Some points, one per row:
[ -7  45  11 -37   0  -5  22 -23  11  -6  39  31  15]
[-22   2  50  33  24   2  -8 -18  16  19 -33  18   7]
[-20  23  12  12  11  18  13 -23   3  10  11   2 -12]
[ 19  30 -16 -14  19   6  74  28  13   8  60  34 -28]
[ -4 -17 -13  -4  13   9  -2  10  10 -17  22   7   7]
[ 24  55   9 -17 -45 -53  46  30  14  11  10 -13 -23]
[ 11  -1   9   5   8 -12  -1  -2  12  -5  -3  36  38]
[-10  26 -15  13  32 -30  15 -14   1 -23  -7  13   0]
[-14  18  15  15   1  12 -42 -33 -45  -4 -48  -1  49]
[ 31 -14 -21  38 -16   5 -13   8 -45 -27  14  11 -24]
[ 29  17   9  16 -11 -27 -17  20  34 -30  -9  24  -9]
[ 29 -77  -7   0 -30  19 -76 -30 -39  17 -36  -9  42]
[-35  40  -2  26 -14 -53  33  35  10 -11  26 -26 -37]
[-27  -6  51 -16 -17  23 -39   0  16  23  17  18  -7]
[-15  -5   0  -4  -1   6  51   3  23 -22   4  -7   4]
Then 13 other points, each followed by its number:
[-21 -49 -12 -29  14  55 -26  17   2  59 -68  -8 -29] 0
[ 42 -56 -16 -17  -1  29  10 -28 -38  20   4 -13  36] 1
[ 23  21  15  25   5 -13  17   1  22 -48  -3  24  18] 2
[ -7  30 -58 -31 -33 -42  30  52  54 -14 -23 -29  -2] 3
[ 10  37  58  46 -21  40   9  11  -5  -6  -8   4  23] 4
[-15   3  14 -21 -23 -40  12  52  -8   3  -2  17  53] 5
[-25   0  18 -10 -11 -22 -40 -25  44  -4 -46  -1  33] 6
[ 11 -51  -9  42 -19  40 -31 -17  -8 -15 -12  41  39] 7
[ 19  57 -24  -1  10 -30  40  49   0  -4  11  23 -28] 8
[  6 -23 -30  14   6  26 -12   8 -18  23 -34  28   8] 9
[ 29  -3  27  22 -16  15 -46 -18 -31  33 -11 -21 -13] 10
[ -8 -47   2  -9  -9   2 -30  10  -9  21 -18   9  49] 11
[ 56  -8 -47  -3  14  -9  18  -1  12   4   6  -9 -31] 12
Which two of these numbered points are nearest to each point below, looking only along the 2 directions in which the first points spread most? Their numbers follow each, nearest first.
[-31 -31   1   1 -15   9 -26  31 -16   0 -48   2  19] > 10 9
[  3   2  -9   4   4 -13 -14   9 -22   3 -10 -30  35] > 9 10
[ 10 -27   8 -12   6  10 -42  -7 -35  45   1 -28  34] > 11 10
[ 27 -56 -21   2 -27 -21 -11   3 -26  -3 -19  -4 -19] > 1 9
[-18 -95  33  -9 -42  15 -56  20 -31  12 -57 -39  34] > 7 11
[ -8  65 -11  -1  15 -43   3  54  35   2  27  11 -28] > 8 3
[-13 -84  12  -7 -19  17 -39 -20 -27  11 -42  -2   2] > 7 11
Here are 13 other points, each followed by its number:
[  9  16 -37 -18 -13 -23   6   8  10 -12 -30  15 -25] 0
[ -5 -45  13  23  30  20 -18 -33   7  16   3 -26  14] 1
[  5  15  -1  24  23 -22 -19  59   0  -8  11  24 -42] 2
[ 28  50 -10  11 -21 -56  41  32  17 -34  15  60  -1] 3
[ -7 -80 -48  -1 -14  24  -3 -23 -21  20 -11 -30  49] 4
[ -8  10 -33   4  -6 -10  20  27   0  -7   2 -26 -22] 5
[  0  42 -37   1   7 -24  12  11 -10  -4  28   9 -27] 6
[  9  -3   8 -28  25  -9  13  35  31  15  10 -19 -10] 7
[ -4 -25  -2 -20  31 -12 -18 -68   3  31  11 -16  -8] 8
[ 75  15  25   3  -2  14 -36 -11 -16  16  16  -5  24] 9
[ 26  47 -42  31 -22 -22  27 -23   8   4  39  -2  11] 10
[ 35 -21  26  16  32  22 -34 -22   8 -14 -43  -5  -6] 11
[-18 -42  36   0   4  12  14  15   5  -8 -32  -4   1] 12
Which two of these numbered points are nearest to each point below, looking only along the 2 directions in which the first points spread most? Their numbers follow each, nearest first.
[-34  11  -4  11  -2  11 -30  27  19  -6 -45 -25 -21] > 12 8
[-22  38   8  -3  13 -19  15  12 -12  20  54 -38  31] > 7 6
[ 22  28 -28  -3   3 -26  -1  -5 -31 -35  38 -11 -39] > 5 2
[-16  35  -1 -39  -3  10  19  -8  26  -8  -4  21 -17] > 7 6
[ 31 -55   1  33 -22  45 -15 -24 -16  33 -29   0  13] > 4 11
[-34 -36 -30 -20  -5  -4 -33  17   0   4   1 -30  14] > 9 12
[-16 -31  26 -26  -1  -3 -12  -7 -25   7 -55 -29  -2] > 11 1
